(in the rows, 128 means zero)
Which row each row swaps with, under one turn or mirror:
j550: [127 152 159 139 138 129 104 126 157 148 122 114 145 141 128 100 126 138
 109 170 166 126 118  99 114]
j983: [120 168 131 108 163 153 140 120 149 118 168 119 131 154 115 124 128 153
 143 124 136 118 155 109 122]
j12: [150 176 140 134 102 181 121 123 154 162 129 137 154 108 148 121  87 163
 115 135 137 101 132 102 108]
j752: [141 147 114 112 136 162 129 138 142 146 158 166 134 130 123 107 110 170
 125 108 128 118 131  97  90]
j100: [131 149 135 152 124 141 143 132 146 121 153 142 121 128 109 102 103 143
 143 184 126  83  95  79 115]
j616: [139 156 149  79 130 155 131 101 145  93 121 151 147 161 156 118  83 139
 107 140 141 124 111  84 142]
j665: [133 176 136 109 154 167 152 111 153  96 171  99 148 136 114 133 116 146
 130 147 130 101 146 104 151]
j282: [138 167 141 135 127 166 156 105 147  81 150 127 144 108 143 151  66 140
 109 166 151 121 119 105 143]
j778: [139 163 128 150 110 172 129 136 161 140 146 128 145 113 117 108 107 150
 137 170 118  67 120  86 130]
j170: [147 174 136 128 121 168 124 121 145 160 132 139 151  95 153 127  96 166
 108 121 143 105 149 100 104]
j449: [142 171 131 154 105 164 129 138 156 146 143 136 141 123 114 104  97 149
 143 169 130  74 117  91 123]
j313: [145 162 134  88 140 184 124 124 151 115 136 135 189 161 133 137 131 142
 112 140 127 123 112 102 130]
j277: [126 144 163 130 136 122 112 125 162 142 115 123 158 140 132 104 141 129
 118 170 152 110 128 103 125]
j509: [145 139 110 114 116 182 149 135 134 121 137 177 148 114 140 127  93 157
 107 124 115 112 109  88 104]
j909: [123 143 128 143 149 140 151 128 142 106 162 134 134  78 132 144 107 141
 111 130 157 145 136 102 111]
j257: [127 143 126 124 147 173 139 144 153 112 156 136 175 106 120 139 160 113
 123 148 136 133 112 101 105]
j953: [124 133 119 142 156 142 151 145 145 100 160 134 142  84 122 144 132 135
 123 144 146 141 124 108 110]
j626: [125 136 119 142 155 135 148 138 139 107 164 130 139  85 125 142 131 125
 117 139 152 143 123 102 106]
j652: [134 152 125 135 146 142 148 114 143 113 157 130 142  76 140 146  99 140
 109 122 159 148 141 103 108]
j164: [130 136 120 141 150 154 155 143 139 107 166 132 161  95 116 141 150 123
 121 149 135 137 112 105 121]
j567: [128 167 159 150 130 134 105 125 149 148 125 124 139 126 138 104 102 147
 105 156 170 137 109  95 118]
j982: [116 136 149 125 137 127 124 123 149 127 115 131 170 140 144 115 146 130
 102 182 143  96 123 103 131]
j841: [128 142 119 136 151 154 147 144 140  98 170 133 154  98 115 139 149 119
 121 147 146 138 119 112 114]
j670: [130 150 115 109 145 173 122 152 143 114 153 138 193 140 134 137 149 132
 123 127 125 119 115 106 120]
j667: [137 139 134 107 143 137 142 103 135  87 144 148 115 149 130 109  82 139
 114 166 145 129 100  82 141]
j669: [142 176 132 155 107 169 134 133 157 152 143 123 147 121 126 100 105 158
 137 170 125  71 117  88 119]
j161: [132 139 140 106 141 131 142 103 134  90 150 150 113 152 127 102  82 133
 123 164 150 121 101  84 141]
j141: [152 143 113 112 126 179 134 130 135 135 143 172 133 117 137 118 101 170
 124 107 124 116 123  89 101]
j124: [134 148 123 135 147 155 151 117 143 104 163 133 143  84 135 150  99 145
 106 120 155 146 136 103 104]
j753: [148 130 107 109 113 182 146 127 134 116 136 175 152 107 137 127  87 146
 115 127 113 111 105  88 109]
j42: [125 129 135 121 139 135 140 112 138  96 148 144 107 144 120 106  93 143
 134 167 142 112  95  78 145]
j256: [152 177 137 140 102 183 134 119 154 152 130 136 159 106 149 121  92 171
 121 144 134  95 133  98 108]
j243: [133 140 130 144 126 135 147 124 148 112 153 136 123 129 110  97 107 145
 142 188 129  88  99  81 131]
j945: [137 123 128 112 106 141 156 103 138  99 124 155 163 115 132 128 126 117
 111 178 120  85 124  85 131]
j73: [144 166 134  99 137 188 120 146 140 122 140 138 190 162 135 130 134 140
 118 141 128 121 116 114 123]
j657: [127 169 124 106 158 158 133 132 150 131 170 121 141 148 110 116 133 156
 148 121 131 115 147 107 121]
j52: [130 175 137 116 153 162 162 109 156  88 167  99 144 130 125 138 104 137
 136 144 141 104 149 106 144]
j441: [128 138 116 146 155 142 149 136 136 106 169 133 142  83 126 144 138 126
 120 141 150 138 129 107 112]
j835: [120 143 153 131 130 122 113 124 152 143 119 123 157 136 130  97 139 134
 112 173 155 102 123 100 117]
j142: [128 157 157 139 136 124  99 128 156 143 125 118 143 136 132 106 126 139
 110 168 164 126 117  97 114]
j653: [134 164 140 158 106 154 132 134 157 143 146 131 134 124 113 101 103 148
 142 168 126  73 117  92 117]
j850: [131 146 125 107 144 182 131 145 144 115 161 137 183 132 128 135 160 135
 107 148 128 128 101 107 127]
j796: [149 133 108 118 111 170 157 123 137  99 140 175 154  98 143 136 105 133
 107 151 114  98 106  82 121]
j689: [136 141 137 102 132 143 137  94 138  91 133 144 122 160 140 114  76 144
 114 150 146 125  98  84 146]
j822: [140 156 122  91 140 178 127 133 154 114 131 141 201 153 124 131 132 134
 111 136 128 118 122 109 117]
j90: [153 128 110 116 111 181 146 130 142 120 140 184 156 105 140 131  93 145
 107 142 116 101 104  87 109]
j869: [121 115 141 105 120 138 127 115 153 120 118 140 166 119 133 114 138 116
 117 175 137  85 121  85 134]
j388: [147 156 144  81 128 159 128 101 138 102 121 150 148 166 154 118  89 149
 101 138 137 121 115  95 147]
j674: [147 145 111 113 128 173 130 139 133 135 148 177 140 124 128 111 106 168
 121 109 127 120 117  94  97]
j436: [138 165 160 145 124 140 107 118 144 147 119 131 137 129 146 106  90 149
 104 164 172 128 109  90 125]
j908: [145 162 143  78 136 173 121 113 147 120 116 136 172 170 149 123 106 143
 105 134 137 117 119  99 138]
j386: [127 161 156 134 136 123 107 125 151 148 114 119 145 135 133  98 130 141
 116 168 160 129 117  94 120]
j739: [142 162 141  77 137 165 127 100 142 109 129 148 164 170 152 125  94 142
 101 140 141 122 119  96 146]
j431: [127 149 133 149 124 144 147 135 147 120 158 138 123 126 113 100 103 149
 144 182 134  76  97  88 130]
j171: [144 138 127 114 109 154 149 121 131 102 122 168 166 115 138 120 128 112
 113 179 125  87 111  86 141]
j297: [122 179 132 107 157 157 141 114 157 122 170 116 137 146 107 117 130 152
 146 124 139 109 148 104 125]
j773: [138 166 156 146 120 147 118 115 145 126 125 124 139 120 148 126  69 148
  99 170 168 133 101  97 133]
j832: [126 178 141 118 153 152 155 114 148  94 180 106 139 137 112 131 117 139
 141 137 135 113 141 114 135]
j937: [144 165 132 130 133 158 140 116 144 125 148 139 143  79 145 148  97 156
 109 114 148 140 150 106 104]
j476: [135 180 139 111 154 151 159 105 145  91 173 107 147 134 112 142 109 149
 134 141 137 110 147 110 142]
j638: [138 164 144 131 132 160 147 105 146  84 147 121 138 114 143 139  65 138
 103 169 157 133 100 102 146]
j623: [137 127 145 109 114 142 145 117 148 109 115 146 154 125 122 110 140 118
 104 185 134  92 118  80 137]
j378: [137 147 117 111 144 158 125 133 144 142 156 152 130 135 115 107 128 173
 135 106 128 121 131  89 102]
j395: [131 137 138  96 138 134 135  93 137  90 134 149 125 154 133 108  78 138
 115 154 148 125 105  84 146]
j215: [139 170 142 124 131 171 161 100 144  82 152 113 150 121 149 148  75 138
 119 158 146 121 124 104 152]
j271: [143 142 105 111 136 163 122 136 138 141 150 166 136 129 130 106 108 167
 128 108 126 118 130  91  95]
j62: [146 187 141 135 112 176 125 114 144 156 128 132 158 110 146 127  88 163
 113 131 140 102 142 100 108]
j565: [141 165 141 122 133 160 158 101 140  81 154 122 144 112 148 153  73 140
 107 158 147 122 121 106 148]
j610: [138 122 127 115 106 163 153 120 137 107 117 167 162 112 139 133 122 125
 112 169 117  83 120  85 135]
j237: [141 166 155 149 127 141 109 125 148 144 122 125 138 118 149 111  88 151
  99 165 174 134 108 101 123]

j652 is swapped with j237
j90 is swapped with j739
j909 is swapped with j567
j161 is swapped with j752
j657 is swapped with j243
j215 is swapped with j256
j141 is swapped with j689
j850 is swapped with j869
j124 is swapped with j436
j796 is swapped with j908

